Some points, each followed by its number:
 0.52| 0.96|-0.01| 1.42| 0.91| 0.85| 0.00| 1.75 0
 1.36| 1.18|-0.10| 1.47| 0.75| 0.68| 0.34|-0.29 1
0.90|0.41|1.77|0.53|0.11|0.90|1.26|0.78 2
 0.59| 1.32|-0.08| 1.87| 0.00| 0.63| 0.45| 1.09 3
 0.38| 1.24| 0.26| 1.46| 0.17|-0.03| 0.74| 0.97 4
0.60|0.83|1.28|0.83|1.22|1.45|0.96|1.02 5
0.51|1.14|1.86|0.00|0.39|0.09|0.86|1.26 6
0.82|0.63|0.36|1.30|1.10|1.27|0.79|1.09 7
1.22|1.45|0.50|1.36|0.87|0.62|0.68|0.81 8
1.06|0.80|1.26|0.54|1.56|1.37|1.67|0.00 9
0.45|0.88|1.24|0.69|1.01|0.71|0.78|0.95 10
0.00|0.94|1.14|0.00|1.18|1.07|1.26|0.21 11
1.64|0.00|1.36|0.03|1.30|1.22|1.08|0.20 12
 0.53| 1.99|-0.12| 2.11|-0.32|-0.08| 0.00| 0.45 13
1.46|0.72|1.19|1.03|0.48|1.01|0.00|1.86 14
 1.20| 0.74| 1.06| 0.47| 0.75| 1.09| 0.74|-0.07 15
0.04|0.56|1.59|0.74|0.00|0.50|0.25|0.46 16
 0.00| 1.35|-0.04| 1.23| 0.46| 0.84| 0.34| 1.60 17
1.27|0.63|0.73|0.92|1.34|1.39|0.80|1.00 18
New points follow, each followed by the numbers of its three nearest points above, looking only along the 2 directions in which the numbered points spread most, nearest first.
0.00|0.61|1.24|0.63|1.09|1.37|0.85|1.47 10 2 5
0.81|0.97|0.89|1.08|0.97|0.82|0.68|0.55 7 14 18
0.00|1.39|0.45|1.10|0.75|1.39|1.11|1.34 14 8 7
0.00|0.88|0.57|1.08|0.64|0.48|0.58|0.72 14 4 17
0.64|0.58|0.94|1.00|0.85|1.21|1.09|1.55 10 14 5
 0.69| 1.81|-0.15| 0.00| 0.34| 0.51| 0.13| 0.00 8 0 7
1.05|1.05|1.23|0.43|0.56|0.00|1.32|0.96 10 2 16
0.12|1.00|0.80|0.91|0.89|0.19|1.37|1.52 14 16 10
